Some points, each followed by its number:
{63,  2, 27, 15, 25,  4, 22,  5, 12, 14, -1, 38, 14, 19, 11,  0, -7, 31, 37, 26, -6, 21, 22, 26} 0
{58,  0, 24, 11, 22,  0, 18,  1, 10, 13, -2, 34, 12, 17, 10,  0, -8, 26, 31, 20, -8, 19, 19, 23} 1
{20, 22, 19, 21, 27,  6, 18, -1,  9,  8, -5, 11,  3,  6, 14,  6, 11, 12,  5, 19, 23, 34, 30, 19} 2
{14,  9, 16,  9, 21, 10, 20, 18, 29, 29,  7, 16, 12, 23, 32, 29, 31, 37, 32, 35, 34, 18, 15,  7} 3
{ -3, -19, -13, -32, -15, -47, -23, -42, -19,  -3, -23, -14, -15, -14,  -1,  -5, -22, -30, -31,
 -37, -35, -10,  -7,  -8} 4
{-11,  13, -32,   2, -23,  31,   0,  27, -14, -21,  17, -19,  24, -23, -34,  -5,   0, -26, -15,
 -15, -11, -38, -32,  -3} 5
{-59, -16, -18, -18, -22, -11, -29,  -9, -16, -22,  -5, -22, -12,  -2,   3,   4,  19,   6, -12,
   5,   4,  -9, -17, -26} 6
{52, 12, 32, 25, 34, 19, 17,  2, 14, 23, 12, 35, 21, 24, 34, 25, 32, 50, 54, 42, 33, 38, 29, 22} 7
{ 25, -10,   5,  -7,  15, -16,  10, -20,   3,   9, -14,   0,  -5,  -3,   4,  -5, -25,  -3,  -1,
 -10,  -5,  12,  11,   2} 8
{-16, -21,  16,  -8,  16,   1,  18,  -9,  23,  27,  14,  30,  27,  33,  29,  15, -20, -29,  10,
  -3,  13,  33,  30,  19} 9
{ 33,   4,  21,   9,  31,   7,  29,  -2,  14,  10, -11,  10,   9,  22,  31,  22,   7,  18,  28,
  13,  14,  29,  18,  12} 10
{-10,   2,  17,   0,  15,  -6,  23,   1,  31,  33,   7,  18,   6,  18,  26,  16,  10,   5,  11,
  11,  13,  17,  13,   5} 11
{-18, -49, -65, -55, -64, -62, -70, -57, -72, -66, -61, -42, -74, -68, -76, -85, -54, -36, -31,
 -41, -46, -65, -67, -48} 12
{ 31,   3,  19,   8,  28,   5,  25,  -4,  12,   9, -12,   8,   7,  19,  28,  20,   6,  17,  26,
  11,  12,  25,  16,   9} 13
{53, 18, 51, 18, 35,  6, 31, 10, 52, 47, 27, 34, 32, 45, 55, 32, -9, 19, 19, 18, 26, 50, 52, 39} 14
{-14,  34,  29,  29,  24,  11,  13,   9,  12,  23,  16,  23,  24,  24,  25,  16,  22,  25,  18,
  47,  45,  32,  25,  15} 15
{-61, -12, -53, -24, -60, -14, -48, -21, -43, -47,  -3, -39,  -9, -46, -59, -27, -17, -44, -32,
 -43, -36, -65, -59, -30} 16
{-45,   3, -22,   1, -16,  12,  -8,  25, -11, -15,   6, -22,   3,  -1,   0,   4,  17,  11, -19,
   6,   2, -20, -20, -14} 17
{-12,  15,  -2,  17, -15,  -5, -29,  -2, -22, -21,  -6, -21,  -9,  -2,  -8, -12,   8,   0, -27,
   5,  15,  -4,  -5,  -9} 18
{36, 19, 17, 17,  9, 15, 12, 16, 14, 15, 21, 10,  5,  7,  7, 17, 20, 17, 24, 15, 31, 24, 16, 11} 19
{ -8, -12, -34, -14, -31,  -2, -29,  -5, -30, -26,  10, -10,  -4, -18, -46, -37, -19, -35, -30,
 -16, -16, -29, -33, -21} 20
{  3,  59,  25,  45,  10,  52,  18,  55,  25,  13,  52,   4,  35,  -1, -13,  22,  38,  12,  13,
  18,  27,   9,  13,  37} 21
{  4, -19,  26,   1,  23, -11,  13, -25,  11,  16,  -5,  -3,  -7,   9,  12,  11, -31, -20,   3,
 -17, -10,  15,   7,   4} 22
{17, 18, 27, 21, 29,  7, 26, 11, 34, 35, 25, 29, 17, 21, 18, 13,  2, -2,  7,  1,  4, 11,  8,  6} 23
{ 49,  10,  12,   9,   5,  13,   9,  11,  -3,  -7,  -9,  12, -17,  -6,   0, -11,  14,  21,  27,
  15,   1,   4,  -1,  18} 24
{ 9, 34, 45, 41, 45, 25, 32, 22, 30, 39, 26, 36, 28, 28, 32, 12, 16, 25, 10, 28, 31, 27, 32, 28} 25
{ -7, -15,   2, -14,  -1, -24,   4,  -4,  20,  25,  -4,  -2,  -2,   2,  21,  13,  -4,  -4, -13,
 -17, -11,   0,   0,  -9} 26
{  5,  11,  11,   7,   1,   2,  -2,  12,  10,   6,  11,   2,   3,  20,  26,  18,  20,  -3, -17,
   6,  16,  25,  22,   3} 27
{47, 10, 32, 22, 33, 16, 16,  0, 14, 23, 12, 33, 20, 24, 33, 24, 27, 43, 50, 38, 30, 38, 28, 21} 28
{-16, -39, -20, -36, -23, -40, -15, -39,  -3, -12, -37, -21, -27, -18,  -6, -17, -34, -20, -20,
 -28, -27, -16, -21, -35} 29
{ 24,   8,   3,   1,  -4,   1, -14,  15, -16, -15,  -3, -10,  -7,  -3,  -9, -25,  -6, -15,  -5,
  -1,   4,  -4,  -6, -12} 30
{ 49,  10,  12,   9,   5,  14,   9,  11,  -4,  -8, -11,  10, -18,  -8,  -3, -13,  13,  21,  27,
  16,   1,   4,  -1,  18} 31
New points follow, each followed by the numbers of its five nearest points above, nearest first.
{-18, -23,  19,  -9,  18,  -1,  21, -11,  28,  30,  13,  33,  28,  36,  33,  16, -23, -32,  12,
  -3,  13,  36,  34,  21} 9 11 22 23 27
{-24,  12, -38,   7, -23,  22,  -2,  11, -24, -32,   1, -27,   3, -33, -30,   1,  16, -26, -22,
 -23, -14, -40, -38, -14} 5 17 20 18 6
{-19,  16,  14,   8,   6,  12,   2,  17,   0,  -1,   6,  -6,   4,   3,   1,  -6,  10,  -2,  -6,
   8,   4,  12,   3,   7} 27 30 18 2 17
{  7,  38,  -2,  26,  -1,  42,  13,  35,  12,  -5,  35,  -2,  26,   5,   2,  38,  53,  25,  20,
   5,   5, -23, -23,  16} 21 19 3 27 17
{  6, -11, -23, -13, -10,   1,  -5,  17,  -5,   4,  13,  -5,   6,  -1, -11, -23,  -6, -14,  -3,
  12,  11,   7,  -3,  -9} 30 18 8 26 17
{ -12,  -43,  -80,  -46,  -77,  -45,  -73,  -46,  -76,  -63,  -50,  -38,  -67,  -88, -109,  -69,
  -48,  -30,  -24,  -50,  -75,  -95,  -64,  -32} 12 16 20 29 4
{-5,  6, 27, 13, 22,  5, 28, 12, 33, 33,  3, 13, 10, 11, 21, 23, 16, 15, 20,  5,  3, 20, 14,  9} 11 23 13 10 3
{-22, -42, -25, -39, -29, -43, -21, -42,  -9, -18, -40, -27, -31, -23, -10, -19, -34, -20, -23,
 -28, -28, -21, -26, -41} 29 4 20 6 26
{ 50,  16,  47,  15,  32,   4,  28,   8,  48,  44,  24,  33,  29,  42,  50,  28, -10,  18,  18,
  17,  23,  46,  46,  35} 14 25 28 7 23
{13, 39, 47, 45, 47, 28, 33, 25, 30, 40, 28, 38, 30, 29, 34, 13, 22, 32, 11, 34, 34, 29, 33, 30} 25 15 28 7 3
{-46,   2, -23,   0, -17,  11,  -9,  23, -12, -16,   6, -23,   0,  -4,  -3,   2,  17,   9, -18,
   5,   1, -21, -22, -15} 17 6 18 5 30
{19, 21, 35, 25, 36,  7, 31, 12, 40, 43, 29, 34, 21, 28, 24, 16,  2, -1,  9,  4,  8, 19, 15, 10} 23 25 11 10 19
{-6, 31, 22, 26, 20, 26, 11, 32, 18, 19, 25, 14, 14, 12, 18, 15, 37, 31, 19, 43, 36, 33, 31, 17} 15 3 19 25 2
{-50, -11, -16,  -4,   3,  -2,  -9,  -9, -25, -22, -14, -22, -15,  -3,   6,   1,  15,   4,  -8,
  13,  12,   7,   4, -18} 6 17 18 30 26
{33, 21, 18, 19, 11, 16, 12, 18, 15, 16, 22, 11,  7,  8,  9, 17, 22, 19, 24, 18, 32, 25, 18, 12} 19 2 3 13 10
{-12,  -3,  16,  -2,   9,  -8,  -5,  -7,  -1,   4, -11,  -6,  -1,   9,  14,  13,   5,  -1,   2,
  -4,  -4,   1,   2,  -4} 26 8 22 27 11
{ -6, -16,   1, -15,  -2, -26,   5,  -4,  22,  27,  -4,  -1,  -2,   2,  22,  13,  -5,  -5, -14,
 -18, -11,   0,   0,  -9} 26 8 22 11 27
{  9,  38,   4,  28,   5,  43,  18,  38,  16,   0,  36,   2,  27,   8,   7,  39,  53,  27,  23,
  10,   9, -15, -16,  19} 21 19 3 23 27
{-14,  36,  18,  37,  30,  33,  17,  21,  -6,  -8,  -1,  -7,   9,  13,  10,   7,  18,  14,  -8,
  16,  25,  15,  18,  15} 2 27 15 19 13
{-18, -48, -69, -55, -66, -62, -72, -57, -75, -70, -63, -44, -76, -70, -80, -88, -54, -36, -30,
 -40, -45, -67, -68, -47} 12 16 29 20 4
{-12,  17,  -1,  17, -14,  -2, -26,   0, -21, -21,  -5, -20,  -8,  -1,  -7, -12,   9,   2, -24,
   8,  15,  -5,  -5,  -8} 18 30 17 6 27
